7  49  -36
47  -24  23
16  -41  -62
5  22  -28
50  56  22
=>
47  -24  23
50  56  22
5  22  -28
7  49  -36
16  -41  -62

-38  -32  47  22  -59  -13  35  21  2  -13  -9  -21
-2  9  -11  -6  10  5  -1  -10  3  5  0  -10
21  -1  5  -2  7  0  -8  8  -13  -13  3  20
-7  -3  13  1  -1  -4  2  7  -7  -7  -3  -9
-9  15  -20  -8  13  1  -2  -24  16  19  -5  -10
-9  -2  2  1  12  -20  -21  -12  10  9  -18  13
6  12  -18  -8  31  -11  -27  -20  10  16  -11  17
1  -9  22  4  -4  -2  3  21  -18  -18  1  -4
=>
-38  -32  47  22  -59  -13  35  21  2  -13  -9  -21
1  -9  22  4  -4  -2  3  21  -18  -18  1  -4
-7  -3  13  1  -1  -4  2  7  -7  -7  -3  -9
21  -1  5  -2  7  0  -8  8  -13  -13  3  20
-9  -2  2  1  12  -20  -21  -12  10  9  -18  13
-2  9  -11  -6  10  5  -1  -10  3  5  0  -10
6  12  -18  -8  31  -11  -27  -20  10  16  -11  17
-9  15  -20  -8  13  1  -2  -24  16  19  -5  -10

-41  2  -10
30  -18  -2
-20  42  -5
-12  -14  13
31  -62  14
-9  25  -19
-27  0  -18
=>
31  -62  14
-12  -14  13
30  -18  -2
-20  42  -5
-41  2  -10
-27  0  -18
-9  25  -19

62  -29  -42  64  5  -4  -46  -18  -44  -27
-14  -44  7  3  -73  1  -9  -44  -37  24
=>
-14  -44  7  3  -73  1  -9  -44  -37  24
62  -29  -42  64  5  -4  -46  -18  -44  -27

-3  5  -23  -7  13  -22  18  -4  -11
-23  6  32  -28  -41  11  -4  -3  -9
-4  12  7  -14  -22  1  1  5  -4
25  -23  -50  36  28  -20  -6  -22  -11
9  -18  -26  16  -14  -7  -36  -39  -28
-21  13  -15  -34  -28  -28  43  -1  -19
5  23  18  -17  -52  13  -14  13  -8
-7  6  3  -16  -39  -3  8  -2  -12
11  -28  -60  25  12  -33  -5  -44  -28
15  -28  4  39  37  19  -35  -12  16
=>
-23  6  32  -28  -41  11  -4  -3  -9
5  23  18  -17  -52  13  -14  13  -8
-4  12  7  -14  -22  1  1  5  -4
15  -28  4  39  37  19  -35  -12  16
-7  6  3  -16  -39  -3  8  -2  -12
-21  13  -15  -34  -28  -28  43  -1  -19
-3  5  -23  -7  13  -22  18  -4  -11
9  -18  -26  16  -14  -7  -36  -39  -28
25  -23  -50  36  28  -20  -6  -22  -11
11  -28  -60  25  12  -33  -5  -44  -28

-4  28  -16  -11  14  35  53  18  5  -2  38  8  -2  18  -1
-14  28  -3  -14  8  23  40  10  0  2  22  3  -9  17  8
31  28  -28  20  3  -7  -24  -2  -45  -25  27  -4  36  -13  -38
6  28  5  13  -12  -40  -60  -25  -18  -19  -9  -19  22  -14  -17
=>
6  28  5  13  -12  -40  -60  -25  -18  -19  -9  -19  22  -14  -17
-14  28  -3  -14  8  23  40  10  0  2  22  3  -9  17  8
-4  28  -16  -11  14  35  53  18  5  -2  38  8  -2  18  -1
31  28  -28  20  3  -7  -24  -2  -45  -25  27  -4  36  -13  -38
---
8  13  -4  11  11  18  -2  24  -10  26
-35  -13  21  -15  -23  -56  34  22  -10  16
8  -10  -27  23  16  -11  -12  -19  20  17
-16  -7  11  10  43  -17  32  14  27  3
32  22  -55  -16  15  8  18  3  -6  -21
=>
32  22  -55  -16  15  8  18  3  -6  -21
8  13  -4  11  11  18  -2  24  -10  26
-16  -7  11  10  43  -17  32  14  27  3
8  -10  -27  23  16  -11  -12  -19  20  17
-35  -13  21  -15  -23  -56  34  22  -10  16

-11  -7  62  -54  -29
15  51  -34  -40  42
-26  -5  -45  45  -16
30  -42  55  -42  27
-23  -37  47  10  -41
31  33  16  -64  -9
=>
15  51  -34  -40  42
31  33  16  -64  -9
-26  -5  -45  45  -16
-11  -7  62  -54  -29
-23  -37  47  10  -41
30  -42  55  -42  27

24  -14  -19  0  -1  -64  -13  29  1  -25  42
12  -2  -2  16  10  -31  -20  -4  6  -11  28
=>
12  -2  -2  16  10  -31  -20  -4  6  -11  28
24  -14  -19  0  -1  -64  -13  29  1  -25  42

-23  -8  -2  66  10  -31  6  -66
13  -9  -14  -18  7  -8  11  -21
-8  4  11  10  15  36  34  -29
=>
-8  4  11  10  15  36  34  -29
-23  -8  -2  66  10  -31  6  -66
13  -9  -14  -18  7  -8  11  -21

4  -21  -6  5  -15  9  -18  2  -30  21  5  -29  -10  2  5
0  -27  3  -3  -13  -19  -29  4  7  15  2  -24  -11  -3  -12
-16  35  60  22  -29  40  50  25  31  21  44  0  23  26  34
=>
-16  35  60  22  -29  40  50  25  31  21  44  0  23  26  34
4  -21  -6  5  -15  9  -18  2  -30  21  5  -29  -10  2  5
0  -27  3  -3  -13  -19  -29  4  7  15  2  -24  -11  -3  -12

11  -21  25  7  23  4  12
34  -6  3  -17  18  14  30
26  -26  36  0  40  17  33
-19  0  4  -8  -18  -5  -8
-35  24  -22  -19  -50  -17  -26
12  -14  17  14  27  8  11
-17  7  -5  -6  -18  -3  -10
9  -23  32  -10  18  9  20
-19  5  -2  -5  -21  -11  -14
-8  -16  24  8  11  -1  -3
-58  6  -2  23  -34  -25  -54
0  4  -10  6  -1  0  -6
=>
-35  24  -22  -19  -50  -17  -26
-17  7  -5  -6  -18  -3  -10
-58  6  -2  23  -34  -25  -54
-19  5  -2  -5  -21  -11  -14
0  4  -10  6  -1  0  -6
-19  0  4  -8  -18  -5  -8
34  -6  3  -17  18  14  30
12  -14  17  14  27  8  11
-8  -16  24  8  11  -1  -3
11  -21  25  7  23  4  12
9  -23  32  -10  18  9  20
26  -26  36  0  40  17  33

-8  -28  13  -32  -32
26  11  -13  1  67
-31  7  -6  7  -25
1  26  -7  37  8
-34  -14  16  -10  -51
-6  -9  -2  -18  -14
-21  -16  -12  -39  -25
5  25  -3  46  12
=>
1  26  -7  37  8
5  25  -3  46  12
26  11  -13  1  67
-31  7  -6  7  -25
-6  -9  -2  -18  -14
-34  -14  16  -10  -51
-21  -16  -12  -39  -25
-8  -28  13  -32  -32

20  -4  -5  0  3  1  3  -6  19  -3  -14
-27  11  17  -30  1  -3  7  24  16  9  -29
58  -20  -31  0  0  7  -3  0  -11  -18  0
=>
-27  11  17  -30  1  -3  7  24  16  9  -29
20  -4  -5  0  3  1  3  -6  19  -3  -14
58  -20  -31  0  0  7  -3  0  -11  -18  0
---
1  22  4
6  -60  -64
=>
22  4
-60  -64

44  -62  38  49  21
-14  57  -33  14  49
-30  68  -53  24  49
-3  45  -30  16  48
=>
-62  38
57  -33

-52  68  52
53  49  -42
=>
68  52
49  -42

14  27  -28
34  69  -3
=>
27  -28
69  -3

-17  -28  6  68
-7  -3  -17  -47
25  8  9  -2
25  26  -3  -30
35  40  10  -30
=>
-28  6
-3  -17

11  3  40  -22
33  -32  -69  32
-3  -45  56  -31
=>
3  40
-32  -69

-52  61  60  -62  -59
-61  39  -59  49  -25
=>
61  60
39  -59
---
-28  -38  -1  28  74
26  -26  -19  12  3
5  -6  20  -8  -32
-17  42  7  -13  -19
=>
-38  -1
-26  -19

29  -17  -3  -48  -11
33  -1  -12  -53  -17
33  -16  -14  -59  -1
36  14  -24  -28  -9
=>
-17  -3
-1  -12

-6  20  -58  13
-38  -5  -2  -42
=>
20  -58
-5  -2

-6  -39  13  -16
-68  -39  54  -14
-33  -48  37  20
-50  19  -58  33
48  -2  15  -45
=>
-39  13
-39  54

45  -53  77
-28  80  21
=>
-53  77
80  21

-4  3  71
-8  9  16
-29  -12  48
7  17  63
=>
3  71
9  16

68  -2  41  31  -44
21  7  -35  0  44
66  -21  23  18  -49
-42  -5  -26  -2  41
1  -33  59  14  -33
=>
-2  41
7  -35

-16  5  1  73
23  25  -20  -68
-13  -4  -7  -44
=>
5  1
25  -20
